128 stands for zero in the data rows.
Each pair is two rows. How far apart are they, by a hidden measure? 0 means very close, and 20 very far. Two or three weighted sums of its numbers give each row a place; it is the straight-line distance between the places.
[128 115 109  89 116 140  91  87 143 110 178 134 122 101 152 129]
[129 140  88 103  82 151 128 129 145 137 148 180  93 117 134 127]: 7
[134 117 129 119 136 113  96 103 138  82 129  81 134 125 130 115]
[171 154 106  87 103 177 140  87 124 146 176 130 111 145 142 154]: 10
[101 169 157 145 113 137 151 167  88 192  75 161 144 143  74  95]
[104 138 147 161 104 139  99 158 104 160 102 134 113 147 113 135]: 8
[117 127 151 134 170 130 116 147 151 144 112 115 160 130 107 151]
[108 101 137 139 183 127 120 124 122 116 114 121 126 123 128 135]: 4
[101  85 160 173 178  96 116 128 143  74  94  91 187  73 112 144]
[132  91 127 165 175  99 117 122 115  88 111 108 156 122 121 130]: 6
[169 153 126  80 108 160 123  97 141 130 155 126  97 130 162 178]
[159 152  85  74  81 179 118  93 153 141 192 141 100 119 180 153]: 6
[ 81 155 154 163 127 113 161 179 142 193  82 167 133 159  90  74]
[146 130  75  88  56 138 119  96 139 152 162 182  86 101 158 140]: 10
[160 164  69  69  82 183 122  98 135 137 181 122  60 148 182 132]
[ 97  51 165 166 144  69  53 115 150  94 128 101 170 114 163 155]: 9
[128 154 133 159 166 108 158 173 104 172  84 145 151 174  74  94]
[141 103 138 116 171 108  90 105 157 110 141 102 111 119 169 152]: 17
[ 70 172 175 173 120 166 127 185  80 196  90 179 116 164 134  85]
[143 130 102 106  84 137 103  98 145 116 153 115  79 121 139 114]: 8
[165 115  53  80  86 155 138  90 150 121 177 120  62 124 161 130]
[171 130 110 113 141 157 144  94 137  98 146  87 123 139 107 154]: 6
[101 138 175 139 147 106 127 151 117 157 116 125 142 104 149 110]
[142 110 106 120 107 109 112  95 127 131 154 100 122  98 148 162]: 6
[166 122 114 112 144 130 159 132 131 136 124 133 135 145  69 120]
[ 71 113 153 176 129  78 152 156 107 138 104 138 136  74  89 120]: 10
[ 88 125 129 152 129 141 146 173  93 156  93 146 115 140  71 118]
[ 76 156 137 165 144 153 153 161 117 157 110 126 165 133 102 110]: 7
[190 103 114  91 113 163 159  88 163 123 168 115 123 136 142 151]
[168 149  67  75  77 182 109  94 168 107 195  79 103 127 123 156]: 14
[113 153 123 112  89 148 120 129 107 139 140 151 108 136 150 100]
[183 109 108 105 137 145 122  91 175  93 166  87 121 116 152 171]: 7
[163 165  64  83  99 196 134  91 140 111 179 108 104 155 146 120]
[138 119 140 135 180  72 110 115 125 108 121 103 155 103 129 141]: 2
[150  89  89 121  95 124  86  81 162  89 174  83 144  59 154 169]
[ 86 110 131 155 155  79  95 112 146 119  97 138 141 126 175 102]: 11
[118  99 115 144 147 110 140 141 117 119 103 108 183 109  93 152]
[195 154  85  89 129 158 159  90 156 128 155 120  81 132 126 157]: 6
[ 99 143 149 152 168 120 145 164  89 155  66 138 131 136  77  92]
[ 96 122 153 169 210  98 111 113 140 101 108  94 138  99 131 132]: 9
[122 137 112 106 115 132 135 115 125 131 151 172 133 147 124 131]
[105 191 147 162 144 142 167 177 112 168 106 179 131 158 102 126]: 8
[ 87 142 156 140 146 120 155 186  80 180  93 134 143 146  69 105]
[183 120 108  93  74 132 132 104 163 106 146 138 138 131 147 139]: 6
[193 134  68  89  95 133 160  94 164 118 172 120 100 132 120 149]
[122 157 104  95 116 158 126 119 113 132 145 143  95 156 157 125]: 10
[ 94 157 175 159 167 143 145 139 138 120 104 131 127 147 116  77]
[104  89 138 165 125  82 124 154 137 136  89 116 147 126 109 137]: 7
[ 93 112 166 149 139 105 121 127 149 148 117 169 133  96 130 137]
[104 158 159 164 132 124 191 195  71 167  71 139 132 159  78  89]: 11
[113 157 193 165 110 126 152 170  78 165  90 143 108 148  96 136]
[108 147 155 130 149 134 168 164 102 170 101 139 137 167 107 112]: 10
[123 165 164 134 136 128 160 167 120 153 112 130 140 146  97 139]
[168 138  70 115 133 142 169 111 135 115 142 157 112 125 150 136]: 8
[108 172 189 134 138 160 173 168 108 164 115 121 142 128  72 112]
[138 137  80 102  83 139 116 103 143 132 142 133  82 128 170 127]: 13
[138 125 151 115 134 152 180 147 105 150 104 132 140 130  57 117]
[131 126 113 128 114 125 130 100 135 123 123 141 103 122 159 133]: 11
[ 79 127 143 157 110 104 105 152 115 135 123 134 157 135 134  88]
[168  99 116 138 122 152 140 108 146 105 145  89 151  95 104 180]: 12
[108 133 159 137 105 135 136 164 119 203 112 154 132 136 128 130]
[142  75 153 146 168  83  81 103 127  85 142  88 157 114 169 149]: 8
[117  47 118 152 135  68  52 100 151  78 131  68 149 117 158 176]
[148 140  75  80  53 164 110  92 132 114 173 117  97 136 161 126]: 8
[112 133 165 146 126 108 158 148 120 120 107 149 134 116  81 125]
[138  92  96 115 101 112 121 112 157 105 144 127 150 113 164 151]: 6
[147 123 101 115 106 158 125 107 132 141 143 156  92 151 159 121]
[123 113 137 169 148 107 129 150 110 116 108 122 168 128  97 131]: 4
[104 149 153 126 157  87 168 164  98 157  89 145 142 149 122 105]
[107 123 179 176 160 106 144 147 128 124 119 135 175 138 135 136]: 10
[156 144  87  91 126 177 147 123 122 135 155 135  87 141 115 132]
[120  67 167 165 159  54 121 121 142 111 100 105 185 124  88 134]: 13
[107 137 163 163 168  95 168 168 106 163  88 141 112 137  69 114]
[123 140 154 142 156 176 129 138 129  83 112 116 137 117 113 105]: 8
[ 94 129 171 160 146 104 136 168  95 136  82 142 131 102  47  88]
[ 92  97 143 159 182  37 109 102 155  77 120  89 171 101 163 152]: 10
[ 93 161 165 144 134 141 145 167  85 163 116 170 135 163 101 109]
[142 123 129 116 120 132 131 122 133 129 142 140 120 122 126 138]: 3
[123 126 117 115 154 115 113 134 119 133 126 113 161 122 144 153]
[144  87  94 126 126 154 106  82 155  79 147  92 124  98 145 131]: 3
[ 89 185 172 155 147 134 166 178 101 159  93 187 142 146  68  97]
[ 43 181 170 155 119 150 142 185 107 190  78 173 138 137 130  94]: 11
[119 136 133 127 123 152 113 133 123 121 125 111 115 118 154 149]
[ 84 147 161 144  83 133 155 177 103 188 113 178 139 151  93 110]: 16
[110 139 142 134 125 133 152 149 126 151 109 137 136  98  81 133]
[135 134 104  80  85 122 125 104 144 144 145 131 110 147 152 143]: 5
[184 134  82  68 158 175 132  92 118 126 151  96  97 166 119 126]
[166 143  95  81  44 188 129  73 127 127 195 130 122 135 164 142]: 9
[118 154 152 105 134 123 147 142 123 152 119 134 118 151 116 104]
[174 116 102  80  99 116 109 102 167 142 168 125  73 140 164 145]: 6
[142 105 138  97 154 111 134  93 139 103 164 118 131 120 155 152]
[176 106 111 101  88 152 121  95 146  96 165 114  88 130 159 172]: 10
[164 130 151 103 118 165 112 108 151 103 153 115 115 120 115 129]
[ 51 147 162 161 142 180 118 174  72 163  91 154 113 187  75  75]: 13
[ 72 157 152 185 150 165 149 178  66 166  51 154 104 134 103  79]
[142 121  99  86  63 145 102  98 126 138 168 170 108 137 212 136]: 17
[116 104 161 167 134  87 155 156 113 140  90 137 131 122  86  98]
[120 154 146 134 150 131 176 164 117 141 103 151 111 142 112 114]: 7
[159  69 104 118 135 105 116 105 159  78 154 120 126 115 153 126]
[ 94  82 147 162 144 107 136 160 140 159 103 127 175 131 114 138]: 8
[ 72 123 134 155 166  94 131 145 130 138  73 137 147 109 106 107]
[126 139 171 153 162 126 181 184 109 111  86 150 157 126  80  80]: 19
[ 85 145 167 173 158 149 155 175  90 128  68 139 151 145  75  98]
[127 119 169 171 182  95 133 143 121 102 108  50 159 113 107 164]: 8
[124 130 112 114 111 136 138 127 126 145 126 154 105 152 105 125]
[154 148  87 106  97 169 135 108 136 125 156 146 123 142 167 101]: 7
[ 65 160 163 164 144 127 141 167  95 144  90 130 129 138  92 100]
[ 80 154 141 177 155 102 140 153  95 135  92 115 111 145 123  85]: 4
[136  62 116 133 156 135  70  74 144  75 162  82 139  96 157 155]
[102 178 158 171 117 142 157 177  74 135  80 150 101 164 105  68]: 11
[162 140  72  86  87 198  98  95 137 149 168 141  64 165 162 119]
[ 78 157 130 148 119 148 135 167  76 183  94 155 141 157  86  99]: 7
[ 99 163 133 151  96 151 133 195  97 183  82 162 139 133  90  95]
[171  80 106 107 120 168 108  88 206  73 168  91 139  98 152 147]: 10
[156 118 115 127 134 166 154  98 171  98 156 138 118 123 150 134]
[152 124  66  82  45 165  93  88 148 114 179 125 109 130 203 151]: 9
[177 163  91  77  66 172 136 121 129 162 147 153  84 160 132 137]
[156  89 148 154 179  76 127 106 183  52 117  73 169  83 109 158]: 3
[156 136  67  62  91 180 101  76 133  97 198 107  89 125 144 151]
[ 90 175 156 143 109 114 132 178  74 155  87 177 108 145 132  84]: 7
[100 112 183 199 167  94  94 149 125  98  96 123 151  90 139 117]
[183 150  84  58  62 178 133  97 127 149 191 167  75 155 153 132]: 11
[136 128 104 120  97 128 107 100 147  95 140 116 145 111 122 131]
[169  83 109 117 137 159 121  75 173  59 181  80 152  89 122 158]: 11
[ 37 174 142 155 100 126 127 180  85 208  89 189 129 153 125  50]
[200 127 130 102 140 137 144  95 141  98 165 102 138 135 125 133]: 15
[140 105  79 102 111 141 127  90 150 138 152 140 105 105 157 136]
[114 166  86 121  91 109 107 141 130 148 124 158 153 129 117  97]: 11
[ 96 118 150 150 167  94 144 162 107 142  66 162 134 177  60  82]
[183 149  81  64  76 161 108  83 139 157 187 142 108 136 147 151]: 17
[119 110 131 129 157 120 121 105 144  99 135  96 153 130 158 132]
[163 133 127 109 150 150 118 112 140 122 155 115  95 116 175  98]: 8
[ 79 163 158 161 115 152 132 168 129 177  96 166 127 102 143  95]
[118  84 127 149 142 111 107 108 145  95 126 107 144 103 140 150]: 7
[ 69 181 177 156 114 115 143 190 112 173 104 189 148 142 131  96]
[141 118 122 108 125 151 113 108 161  89 163  95 137  99 160 154]: 7
[109  85 133 182 176  88  69 115 153  63 129  80 169  73 160 125]
[ 98  74 170 177 194  86 123 140 127 117 106 130 154 117 120 103]: 13
[ 90 139 173 144 138 137 167 182  96 164  77 145 139 130 103  96]
[113 105 131 153 133  70  98 141 151 116 111 129 173  96 148 167]: 5
[162 137  77  78  88 146 137  84 139 142 168 145  89 141 140 146]
[113  92 104 126 118  67 110 104 167 112 139 114 124 122 149 166]: 3
[ 79 179 175 179 149 169 138 167  94 149  86 137 137 150  98  82]
[171 109  87 104 114 143 117  99 152  84 145 102 108 125 142 135]: 5
[129 125 121 129 142 125 123 107  97 122 143 152 110 121 143 119]
[116 122 208 139 150  89 112 155  98 148 104 152 138 115 126 141]: 12
[110 154 139 158 131 168 193 167  85 146  90 132 131 114  86  81]
[138 162 112  98 103 151  79 107 108 121 167 114 103 139 176 110]: 9
[121 149 160 134 178 129 184 145 122 141 117 149 145 145  90  99]
[192 140  78  90 108 148 119  95 158 118 167  96  85 118 114 153]: 11
[180 136  89 124 152 182 125 106 161 125 132  89 130 132 111 138]
[ 89 197 170 161 116 115 144 192 103 186 120 170 133 166 123 129]: 11
[116  80 135 138 132 102 116  92 176  92 139 106 176 105 106 163]
[ 85 104 144 143 137  98 111 129 126 129 123 156 141 114 145 142]: 6
[133 188 166 143 132 124 175 194 109 171  84 140 139 166  68  95]
[100 181 137 159 119 119 150 167 106 151  98 157 143 158 107 119]: 8
[115 148 164 124 119 151 155 136 124 148 137 127 131 136 101 141]
[101 139 170 160 119 106 163 183  98 148  77 141 129 120  91 111]: 5
[130 107 123 130 115 120 108 129 142 122 132 130 128 155 113 123]
[ 92  17 137 162 145  49 119 117 160  81 108 120 153 125 167 141]: 2
[136 110 126 137 128 114 146 109 181 132 145 129 136 113 147 146]
[ 99 128 129 146 134 102 110 153 111 167  96 155 167 115 115 133]: 11
[176 170  68  52  56 177 126 101  99 175 182 155  70 140 150 136]
[137 110 100 104 113 157 146 108 119 136 145 143 107 141 116 138]: 7
[121  93 150 153 165  92 122 135 117  96  93 126 138 107 102 134]
[144 156 119 114 126 166 170 141 122 145 127 118 125 138 106 111]: 5
[121 195 156 128 114 153 189 168  82 163 109 143 143 165 103 109]
[143  70  92 118 134 113  92  80 188  45 147  73 142  87 176 159]: 10
[150 124  91  90  99 135 132  98 137 134 153 167  72 126 131 119]
[164 136  88  57  86 166 125  80 157 142 198 106 101 125 155 168]: 8
[169 136  71  68  86 171 105  94 114 128 176 141  43 154 167  85]
[161 155  93  82 101 150 109 130 127 135 143 125 112 119 132 146]: 7
[166 139 120 103 128 153 110  99 114 104 131 112 100 160 107 154]
[150 125  93  97  68 177 137  95 124 150 165 128  92 141 144 100]: 10
[ 92  96 148 133 155  82  88 107 140  96 134 106 133 105 146 133]
[196 168  78  69  45 144 101  89 145 103 187 114 116 106 167 147]: 3
[169 132 134 110  98 122 144 132 117 150 152 105  96 121 110 154]
[ 99 177 186 165 147 163 119 169 100 166  90 142 143 128 129  64]: 10
[116 187 128 103 134 164 122 131 124 131 135 170 101 160 168 121]
[156 100 118  99 119 155  89 106 125 115 152 120  85 137 159 136]: 7
[153 142  96 109 114 156 152 105 137 122 146 126 129 127 131 144]
[137 122  58  85  79 184 116  94 147 145 172 158 115 139 149 128]: 1
[ 99 169 177 145 113 144 115 160  92 141 115 146 124 120 130 121]
[113 119 124 162 163 108 167 135 148 132  89 121 160 126  80 108]: 15
[159 111  86 108 125 132  88 100 185 105 147 104 109 107 160 136]
[163 117  80  74 106 148 137 101 145 146 158 124 103 154 137 124]: 10
[120  88 158 145 152 118 114 127 127 107 114 156 148 121 122 123]
[ 77 143 172 133 130  98 113 160  95 191 122 164 103 114 137 130]: 11
[169 119  81  89 123 124 150  95 161  99 147 121 116 154 121 126]
[107 140 162 136 119 124 184 178  80 165  84 160 140 132  85 114]: 9
[139 195 112 102 109 142 159 138 117 169 126 145 141 172  90  93]
[131 147 165 138 115 132 105 129 120 120 127 117 151  67 112 147]: 18
[126  96 142 137 156 102  83 104 132  67 123 109 116 106 134 156]
[191 135  58  67  94 182 119  94 132 141 177 102  87 130 129 143]: 5
[178 108 104  95  81 146  99  79 176 107 193 100 112 108 163 122]
[138 107 157 149 161  97 123 132 111 143 118 103 117 148 105 138]: 9
[150 196  77  78  87 192 119 103 114 121 191 140  38 134 163 110]
[ 93  84 153 153 160  84 110 135 114 106 116 120 145 115 173 137]: 8
[154 142 114  69 122 122 144  94 136 153 140 139  57 134 124 123]
[129 132  98  62  56 149  52  83 138 135 180 137  83 103 164 130]: 8
[161 119  92  95  96 126 122  83 145  95 176 123 124 108 152 175]
[127 125 194 153 140 126 147 122 158 111 123 128 116 125 134 139]: 12
[113 137 146 139 159 191 138 128 107 111 137 114  95 144 158  87]
[111 160 111 110  98 138 145 132  90 176 128 143  83 171 119 121]: 9
[209 140 111  88 101 178 143  97 120 100 169 117 112 155 163 161]
[117 153 114 112  75 139 121 135 113 157 143 170  91 128 130 124]: 6
[ 99 183 184 144 132  99 156 177 109 172  92 167 118 158  92  76]
[148  87 100  88  97 142 115  96 161 140 162 161 109 123 173 159]: 10
[ 85 181 198 142 123 159 151 181 112 173  79 164 134 135  92  95]
[131 145 151 137 149 117 151 140 114 121 105 117 154 126 110 152]: 5
[102  76 131 138 150 145  97 115 133 109 130 127 150 105 115 132]
[105 174 157 136 120 121 160 160 111 172 101 164 122 119 124 109]: 3
[203 141  93  97  87 150 132  96 144 100 167  79 112 108 128 136]
[163 115  99 109 146 180 114 100 114  92 155 103 124 118 111 138]: 5
[133 124  78  91 105 146 133  86 149 125 163 179  90 116 156 115]
[124 112 158 145 184 116 132 145 122 116 108 133 146 135  95 116]: 7
[174  74  91 113 117 124 116  89 188  65 160 103 161  98 136 165]
[163  86 156 130 184  98 124 109 137 106 124  92 132 124 149 146]: 4
[174  95 105  96 106 154 131  78 162  71 169  86 119  81 162 157]
[160 134  71  81  51 131  87  93 145 128 178 122  62 127 180 102]: 8
[117 134 154 165 160  86 136 152 146 141 111 136 112 131 133 129]
[115 114 154 146 175  95 146 169 104 124  87 110 141 135 100 105]: 7
[108  81 132 164 205 113  86 119 135  94  89 116 179 116 134 136]
[ 31 158 144 156 109 149 135 165  88 173 105 149  95 131 117 104]: 6
[160 100 130 132 183  99 132 110 134  89 135  90 171 118 105 149]
[125  81 111 124 115 105  94  92 136 108 125 121 140  87 135 194]: 14
[127 136 175 153 150 126 152 166 127 135  98 130 112 135 119 124]
[107  95 155 176 152 116 108 143 153 123 104 124 181 102 119 133]: 5
[151 151 117 127 100 131 146 136 103 170 137 116  67 150 130 129]
[156 160 122  93  85 168 146 118 112 154 146 132  71 149 124 109]: 3
[102 123 122 142 118 123 120 148 131 140 110 145 135 120 142  90]
[160 114  98  92  98 153  95  84 128  78 175  59 117  97 141 168]: 7
[ 93  94 141 144 148  75 101 127 112 111 120 114 140 109 154 131]
[105  77 127 158 161  72 117 127 166  85 119 104 147  82 165 135]: 2
[173  81 113 109 100 118 120 100 153  97 151 102 121 101 151 161]
[128 102 105 127 141  90  90  87 154  85 154 107 146  88 187 131]: 14
[ 87 124 179 160 162 107 140 148 142 154 111 118 172 124 113 113]
[166  99  98  94  96 145 116 104 140 133 160 125 107 123 153 144]: 2
[ 87 160 174 160 147 133 178 169 136 175  72 153 120 166  71 103]
[180 137  73  64  88 170 126  90 149 157 175 127  76 139 134 131]: 10
[127 174 197 148 140  87 170 185  99 181 106 158 143 146  81 131]
[ 95 105 163 168 169  44 108 157 138 136 111 117 124 108 102 127]: 10
[138 148 160 134 187 127 165 149 102 142 117 132 125 174  81 136]
[106  72 138 166 198  66 106 129 130  72 110  80 187 113 136 124]: 11
[165 103  97 117 103 119 119 107 146 114 136 118 140  98 152 160]
[151 125 105  88  97 138 127  95 160 128 175 127 124 117 147 150]: 7
[112 104 147 151 165  83 150 130 118 103 103 118 166 138 128 120]
[ 99 155 175 143 148 117 156 176  94 182  86 150 113 167  99 154]: 14
[138 152 130 116 141 125 143 139 130 131 125 135  92 133 127 136]
[125 121 126 159 173  66 120 145 123  97 104 118 145 113 129 120]: 8
[134 132 139 103 103 124 126 139 124 161 143 151 157 122 190 132]
[177 141 125 106 123 184 124  93 121  98 162 111 133 122 128 137]: 7
[140 102  86  94 117 156 115  85 157  88 179 109 105 110 141 135]
[ 93 167 155 136 178 130 143 150 104 140  95 138 129 142 118 110]: 7
[147  99 100 128 160 108 129 105 173 106 140 116 134 122 136 143]
[ 74 139 128 144 106 125 136 174 125 177 104 191 112 143 118 104]: 4
[182 102  98  77  56 189 118  83 172  85 169  95 110 101 159 167]
[147 125  66 108  71 159  95  83 170 105 166 119  98 110 178 131]: 11
[ 97  58 128 142 144  96  89 105 161 100 138  87 123  89 178 137]
[109 126 155 130 117 154 123 155 113 182 139 147 135 155 136 135]: 11
[121 121  84  81  62 143  94 104 120 152 154 155  96 113 207 146]
[ 83 181 163 170 140 123 170 187  96 194  87 122 164 165  69  91]: 14
[153 137  85 112  72 133 115  89 138 116 151 153  84 149 157 128]
[108  41 127 163 142  73  84 109 142  77 131 116 153 112 150 135]: 4
[100 176 156 160 135 137 152 188  84 143  74 112 157 146  59  86]
[134 135  89 102 105 133 118  83 129 120 149 129  92 150 153 128]: 4
[154 139  76  72  76 136  88  79 185 116 188 151  76 131 168 151]
[105  56 143 183 195  40 131 114 176  66 113  81 217  97 109 146]: 10
[117 172 156 143 138 133 162 173 105 171  88 152 120 173  78 104]
[150 125 101 100 108 124 118 115 145 116 155 105  75 129 163 137]: 11
[146 124 116 101  93 156 102 103 131 108 159 104 109 121 135 117]
[173 131  67  86 120 169 136  84 161 133 174 118  73 128  93 108]: 4
[117 108 109 101  99 107  89 100 115 123 141 113  97 121 168 139]
[ 97 104 126 175 164 133 103 141 130  90 120 116 189 100 100 117]: 4
[186 113  94 105 126 136 124  97 134 134 157 143 110 127 152 150]
[138 131  93 112 125 123 133  97 135 114 138 153 129 155 150 131]: 10
[105  90 165 143 143  90 117 126 138  90 123 109 150 127 163 143]
[106 110  72 122  71 127  55  81 139  88 165  77 135 101 200 166]: 19
[158  85 112 116 141  88 129 111 172  91 151 132 168 110 170 158]
[ 69 152 138 155 122 136 178 167 119 146  79 194 125 153 118 100]: 12
[112 129 158 156 140 152 204 177 118 173 109 139 162 144  37 103]
[144 156  93  53  65 158 101  87 119 157 192 159  94 133 162 112]: 17
[108 107 124 153 137  80 142 150 120 149 101 131 137 101 132 136]
[176 110  71  88 119 133  94 100 151 115 134 125 128 120 119 142]: 6
[161 127 110 115 122 191 105 115 128  96 135 122 126 106 118 121]
[ 53 176 141 143 144 149 176 184 156 161  90 202 127 153 127  93]: 4
[134 142 136 112 116 152 116 108 134 133 148 116 100 117 149 116]
[ 92  90 114 146 136 101  70 110 119  87 129 113 162  90 169 157]: 10
[100  89 201 174 188  86 124 144 121 116 128 115 175 106 135 168]
[ 97 104 126 142 143  93 114  98 141 105 138 106 110 107 147 132]: 16
[167 150 128 108 141 164 104 100 149 116 178 129  93 110 169 159]
[112  72 140 169 173  70 119 143 151 115 104 105 148 110 108 116]: 16
[ 97 129 179 158 145 135 152 160 118 147 107 149 136 174 108 115]
[121 127 184 170 146  87 131 164 112 137 105 122 138 116  90 112]: 3
[142 109 136 105 157 131 111  87 129  82 159  87 116 116 174 165]
[176 139 106  74 102 198  89  91 151 107 173  85  99 123 141 127]: 2
[114 155 140 126 111 118 148 165 108 178 109 163 146 161  88 110]
[104 173 177 179 143 147 158 178  97 162  85 113 154 135  64 136]: 12
[ 99 162 120  97 112 176 121 129 122 141 152 144  77 119 154 115]
[106 137 197 157 135 130 171 165 136 163 102 105 109 148 110 146]: 17
[150 140  80  83  68 175 110  98 144 129 169 114  88 129 155 118]
[160 169 101  70 107 177 106  93 111 142 158 137  55 137 127 115]: 3
[186 119 102  94 100 160 120  74 165 116 176  99 120 125 125 134]
[106 166 157 174 187 126 178 178 114 123  81 141 183 157  52 107]: 9
[ 72 143 157 155 125 120 141 170 102 198  93 152  92 124 102  96]
[ 89 163 175 145 140 128 194 190 104 158  68 171 133 137  58 106]: 8
